Each path is a new rotation, seen through one point. The rows after it are directions, each followed by how far the rotation turns it, in deg/step (0 if it stays put).
Each turn is a multiple of 5 degrees from 10 to 175, or 0.
Each row of a path follows its step; steps can be skipped.
path 1
step 0: [-0.88 -0.67 -1.31  0.24  0.76  0.96 -0.82 -0.86  1.13 -1.00  0.23 -0.86
  0.18  0.31 -0.82 -1.75 -0.25 -1.08  0.02 -0.97  2.10  0.06 -1.49 -1.51
 -0.78  1.25 -1.65 -1.12  0.22  0.60  1.53 -0.99 -1.20  0.28 -0.91  0.65
 -0.04  0.90  0.49 -0.54  0.55  1.14 -1.13 -0.10 -0.67 -0.31]
step 1: [ 0.22 -2.63 -0.13 -1.21  0.66 -0.53  2.02  0.96 -0.23 -1.19 -0.69  0.06
  1.49  0.04  0.80 -1.12  0.86 -1.74  0.66 -0.24 -0.10  0.76  0.58  0.51
 -0.61  0.37 -0.95  0.39  0.00  1.47 -0.35  0.80 -0.42 -1.06 -0.95  1.52
  1.71 -0.54 -1.15 -0.06 -0.41  0.74  0.56  0.35 -0.26 -0.69]
step 2: [ 0.21 -1.34  0.61 -0.46 -0.01  1.43 -0.76  1.67  0.67 -0.33  0.94 -0.84
  0.78 -1.91  0.10 -0.02 -0.08 -1.07  1.08  1.02  0.64 -0.23 -1.66 -1.46
  0.83 -0.03  1.22 -1.19 -0.69  0.42 -0.42  1.49  0.97 -1.13 -0.33  0.66
 -0.70 -0.12 -0.61 -0.38  0.41  0.04 -0.71 -0.45  2.68  0.36]
step 3: [-1.19 -0.65  1.04 -0.82 -1.89 -2.66  0.47  0.99  0.30  0.14  0.87  1.25
  0.05 -0.07 -1.02 -0.84 -0.82 -1.47 -0.35  0.36  1.20  1.74 -1.32 -1.98
  0.41  0.85 -0.53 -0.47  0.35 -0.72  0.23  0.13  0.56  0.06  0.13 -1.21
 -0.19  0.14 -1.27  0.99  0.27 -0.41  0.27  0.70 -0.61 -0.35]
step 4: [ 2.04  0.60  0.61  0.81  0.00 -0.52  0.62  0.92 -1.60 -1.11 -0.72 -0.26
  0.95  1.41  0.39 -0.34 -0.59 -0.75 -0.55 -0.07 -0.80  1.60  0.01 -1.72
  0.05 -1.69  1.28  0.88  0.98 -1.17 -1.61  1.82  0.14  0.05  0.89 -0.13
  0.46  0.27 -0.50 -1.07  0.77 -0.29 -0.49  0.89  0.62 -0.40]
step 5: [-0.13  0.77  0.32  1.30  0.15 -1.62 -1.64 -0.66 -1.21  0.45  1.88 -0.61
 -0.27 -1.23 -0.91 -1.59 -0.50  1.40  1.62  0.81 -1.63 -0.23 -0.56 -1.62
 -0.26 -1.19 -0.18  0.65  0.36 -0.91 -1.08 -0.51  0.76 -0.03  0.47  1.10
 -1.18  0.57 -0.39  1.04 -0.90 -0.46  0.31 -0.08  0.68  0.32]
step 6: [ 1.94 -0.24 -0.68  0.63 -1.22 -0.98  0.45 -0.30 -1.13  1.05  1.65  1.17
 -0.35  0.36 -2.04  0.21 -1.00  0.66 -1.53  0.88  0.31 -0.58  2.15 -0.64
  0.25  0.86  0.23 -0.20  1.38 -0.52 -0.67 -0.69  0.14  0.81 -0.13  0.28
  0.67  0.89  0.03 -1.66 -0.88  0.34  0.99 -0.98 -1.05 -0.65]
step 7: [ 0.30  1.13  0.26  1.39  1.03  0.64 -0.31  1.70 -0.82  0.82 -1.64  0.21
 -0.38 -0.50  0.02 -0.33 -0.98 -0.34 -0.30 -0.60 -1.83 -1.00  0.36  0.48
 -0.47 -0.09  0.08  0.06 -2.00 -0.83 -0.84 -0.25 -1.20  0.19  0.24  0.86
 -0.48  2.64  0.53 -1.29 -0.56  0.90  1.03  0.19 -0.36 -1.29]
step 8: [-2.50  0.53 -0.55 -1.27  0.85 -0.39 -1.98 -0.41 -1.37 -0.56 -0.10  0.58
  0.83 -1.10 -1.40  0.64  0.81  0.53 -0.77 -0.46  0.17 -0.84  1.60  0.39
  0.54  0.21 -0.85  0.41 -0.83  0.69 -0.15 -1.41  0.43  1.46 -0.69  0.85
  0.42  1.13 -0.05 -0.49  0.13 -1.29 -0.06 -0.94  1.34 -0.86]
Speeds:
[-0.17 -0.08 -0.05 -0.08  0.00 -0.11  0.12  0.07  0.21 -0.17  0.37  0.27
 -0.13  0.30  0.58 -0.51 -0.40 -0.70 -0.20  0.08  0.13 -0.04  0.54  0.12
 -0.41  0.24  0.23  0.38  0.11 -0.38  0.13 -0.02 -0.70 -0.11  0.48 -0.56
  0.30  0.17  0.25 -0.43 -0.03  0.55  0.03  0.50 -0.27  0.01] -> 120
[ 0.52 -0.13  0.04 -0.01 -0.13  0.31 -0.05 -0.44  0.51  0.10 -0.09  0.34
  0.02 -0.37 -0.09 -0.11  0.13 -0.09  0.05 -0.34  0.20 -0.35  0.18 -0.14
  0.74 -0.05 -0.12  0.04 -0.52 -0.28  0.13  0.07  0.20 -0.45 -0.20 -0.08
  0.45  0.10 -0.19 -0.04 -0.94  0.31  0.59  0.33  0.34 -0.42] -> 70
[-0.12  0.24 -0.04 -0.35  0.31 -0.08  0.14 -0.12  0.58  0.21  0.32  0.38
 -0.22 -0.35 -0.32 -0.71  0.22 -0.11  0.43 -0.42 -0.09 -0.30 -0.34  0.08
 -0.12 -0.36 -0.14 -0.44 -0.33 -0.54 -0.29 -0.43 -0.12  0.20 -0.07  0.21
 -0.68  0.01  0.15 -0.19  0.33 -0.18 -0.50  0.52  0.06  0.11] -> 145
